rotation ticks, each row followed by its count of ticks
The counts run from 0 to 157.
[ 14   7 -68  -4   0   6 -41  18 -11  21   6  30 -21 -12 -27  10 -33 -32
 -17 -16   1 -23  20 -50 -32   0  20 -10  16  17 -11   4] : 102
[ 28 -32 -59   7 -22   3 -34 -16 -17  24 -10  34 -41 -12 -26   0 -13 -17
 -33 -35   8 -12  20 -10 -36  -7  36  -4  17  15  12   2] : 105
[ 19  46  -8  29   0 -11   9  -7   4   4  32  11 -51  -9   4  10  32 -19
 -39 -26  10  17  -3 -35 -35  42   4  18   6 -15   4 -31] : 138
[ 12  -9 -45  13  -1  29 -57  -4 -25  -4  23  -3 -21   3 -13  11 -14 -58
 -42 -14   9 -32   7 -25  -2 -21  17  -5 -19   6 -10 -13] : 17
[-37  19  -3   9   2  -3 -29 -40   7  40  43  25 -12  27  -5  17   5 -15
 -40 -20   1  -5  25  -7 -61  34   0  12  22 -10   7  -7] : 48
[-19  12 -26  35   5  -2 -36 -38   5  43 -40  -1 -48 -11 -18  24  -7   0
 -20  11  21  12 -22  -5 -29  32  14  15 -24 -14   9   1] : 88
[-37  16 -10  23  38 -31 -43  -5 -30  10   4  -4 -40   2   3  25  -7 -44
  -6 -20  44  15  24  -9 -12   3 -13 -21  13  -5   1 -34] : 73
[ 23  -9 -64   4 -25  -4 -24 -15 -16  29  -9  26 -38  -4 -40   5 -24 -21
 -21 -20  14 -14  23 -28 -31  -1  40  -9  19  16   8  -2] : 104
[-38  -2 -17 -15  -2  -8 -34 -37   5  21  25  40 -15  31 -16  22   9 -18
 -56 -12   3  -1  22   7 -54  20  10  32   5  18  17  -6] : 46
[-38   2  -9  -2   2   0 -37 -28   8  33  38  38 -10  28  -5  20   4 -20
 -55 -16  -2  -1  21   3 -54  23  -2  21  13   8  14  -3] : 47
[  9  47 -16  10  10   2  -4   3 -21  -3  14   3 -57  -3   7  -4   4 -31
 -54 -22  40 -27   5  -4 -23  26 -14   7 -28 -47  -4  10] : 33
[-28  -9 -31  26 -17  -9 -14 -13  -9  -5  -6  33 -32  37 -54  21 -15 -22
 -17  -7  24  15  -6 -23   9   7  26  17  -6  27  44 -37] : 149
[-14  54 -29  -7  27  15 -67   1  -3 -20   8  16 -27  -1 -12   5  -9 -40
 -28  -7  -4 -13 -16 -11   2  22  13  31  40  -5 -22 -11] : 96
[ 13  23 -10  10  12  -7  -4 -22 -26  -8  13  29 -63 -20   4  -4  23 -26
 -46 -47  33  -7   2  17 -26   9  -8  29 -16 -34  -8   8] : 31
[  8  36 -20 -14   7  -3  -1  -5 -25 -27  -4  -5 -53  10 -18 -16   5 -21
 -59 -12  38 -39   7  -6   2  25   2   8 -22 -44  14   2] : 35
[ 21  26 -31  28  -1   1  -3   2   3 -17  12  -1 -42  18 -23 -14  -8 -14
 -34  -4  16  -8  -7 -63   6  45  15   2 -20 -31  27 -31] : 143
[  8  15 -23  26 -16 -19   2   8   1   2  21  23 -53   1   6 -20 -11 -29
 -33   8  37  -3   0 -23   6  47  38 -18  -4  39  23 -28] : 59
[ -9  53 -23  -3  13   8 -68 -15 -10 -17   2  11 -39  10 -18  16   0 -36
 -26 -12  -4  -5 -15   2  11  18  23  36  35 -15 -15 -19] : 95
[-18 -39 -48  22 -12  18 -40 -33 -39 -19  15  25  -8  -6 -39  14 -14 -17
 -29 -18  22 -50   1  -5  -9   4  20 -10   0  12 -16 -12] : 21
[-27  24 -16  24  13   7 -60 -28   2  10 -28   9 -53  -4  -3  21  -2 -22
 -33 -15  -1  18 -32  20 -10  19  19  37   2 -13  10  -5] : 91
[-29   8 -11  21  -4 -27   1 -27  -4 -11  17  25 -39 -19 -20  27  43 -10
 -22 -25   3  19   3  -4 -61  34   9  13  20  10   9 -37] : 134
[-23 -17 -15  43  -5  25 -34  -8 -34   1  -4  51 -52  -4  -2 -22   3   2
 -25 -32  23 -20 -17  17 -26  11   3   3  28 -24   6   6] : 111
[-24  21 -10   8  12   3  -9   4 -34 -23 -10  57 -70 -18 -17 -33  32 -17
 -14  -9  35 -12  -7   3 -13   4  -3  16  25 -19   5  -2] : 115
[ -5  27 -32   2  22 -22 -10 -25  -2 -22  28  19 -49 -29  16 -29  -6 -18
 -38 -12   8  -7   9 -33  -7  42  30 -19  28   4  30 -31] : 55
[-22   2  -9  19  38  26 -30 -26 -26  22  40  35 -21  25  -3  22   4 -23
 -19 -32  29   6   2 -25 -20 -12 -18  16  32  -6   4 -32] : 156
[ -2  -6 -41  30 -24  17 -42 -26 -35   7  29  -4 -15   8 -38  16 -17 -40
 -29  -4  23 -49   8 -15 -10  -2  23 -28  -8   5 -14 -17] : 19
[-32 -10 -34  41 -11  -8 -12 -36 -36   5  14  38 -19 -28 -37  27  -2 -10
   0 -14  42 -39   1   3 -36  15   9 -11   9   7 -15  -1] : 24
[-18   8 -12  15   6 -26  -1 -16   4 -17  20  34 -42 -21  -4  21  39 -18
 -32 -34   0  24  -6  -6 -54  37   8  22  20   5   5 -40] : 135
[  0  24 -27 -21  15   4 -12   1 -16 -37  -4  -1 -47   4 -20 -16  -7 -21
 -71 -11  36 -41   3 -11   1  17   3  10 -25 -35  14   1] : 36
[-30  24  -4  30  -1   4  -6 -10 -36 -14  -9  48 -70 -12 -25 -31  25 -11
  -7  -2  36 -18 -10   3 -14  12   1   3  34 -24  10  -2] : 114
[  1   6 -22  -4 -21   1 -24  16  -6  11   0  -7 -50  31 -33   1  26 -48
 -54  17  27 -23  35 -28 -32  -3   5 -15 -23 -15   0 -15] : 123
[-35  -9   1  34  31 -23 -43 -45 -14  15 -10  32 -31  28 -28   1   4 -32
   6  -3  49   7  25 -28   5  17  -7   2   4 -19   9 -28] : 69
[-12  59 -23   7  26  17 -21 -34 -14   6  10  27 -57 -21 -21   5  19 -34
  -6  10  23   5 -17 -41  10 -14  21  25   6   8  13 -17] : 10
[-40 -23 -45  37  -8  10 -19 -23 -40   5  13  36 -14 -22 -31  25 -17 -14
 -11 -12  37 -44  -9  -5 -36  17   3 -11   3  10 -23  -3] : 23
[-26  63 -21  22  30  27 -18 -26  -7  16  16  30 -48 -15 -16  12  11 -24
   7  17  28   3 -26 -39   1   2  14  24  10  -5  12 -13] : 9
[ 17  46 -53 -15  14  -1 -45  -8 -18  -5   9  18 -26   4 -46   8 -15 -37
 -13  -4   7 -23  10 -39  -3  14  27   7  41   5 -21  -7] : 99
[-29  24  -3   8   5 -11 -20 -55  -2  37  42  21 -21  26  -8   3  11 -14
 -37 -16   2 -10  26  -7 -52  35  10   7  32 -15  16 -16] : 49
[-67 -28 -30  23   2  -9 -25 -14 -11 -21   6  22 -22  -6 -22  21  21  -2
 -34 -15  -5  -4   2 -11 -63  34  -6   2  11   7   8 -26] : 131
[ 14   6 -65 -18  16   1 -44  11 -16   2   4  38 -20 -11 -28   3 -28 -31
 -19 -14   2 -21  11 -45 -21   1  24   8  25  21 -13   3] : 101
[-17  21 -15  28  37  20 -25 -30 -35  34  40  22 -25  16  -4  21   9 -24
 -14 -24  34   1  13 -36 -18 -14 -17  -3  37 -18  -2 -32] : 157
[ -8  61 -36  -2  18  15 -62  18  -7  -8   9  15 -25   4 -20  10 -21 -40
 -20  -1  -2 -21 -11 -27  -8  22  10  22  35  -7 -26  -8] : 97
[ -7  15 -35  16  14 -14 -13  18   1  -7  28  22 -48 -21  30 -22 -25 -25
 -45  -7  13  -3  -5 -35  -7  42  22 -21  -3  25  27 -24] : 57
[-22  59  -6  27  -2   9 -63 -15  -1  16  -7   1 -51   6 -11  24  -7 -36
 -21  -3   0   2 -24  12  -6  28  18  23  15 -20  -5  -9] : 93
[-23  23  -5  -1  16  -6 -23 -62  -1  10  36  21 -25  11  -2  -9  14  -6
 -44 -30  -1  -5  23 -15 -36  34  13   8  40 -15  16 -18] : 50
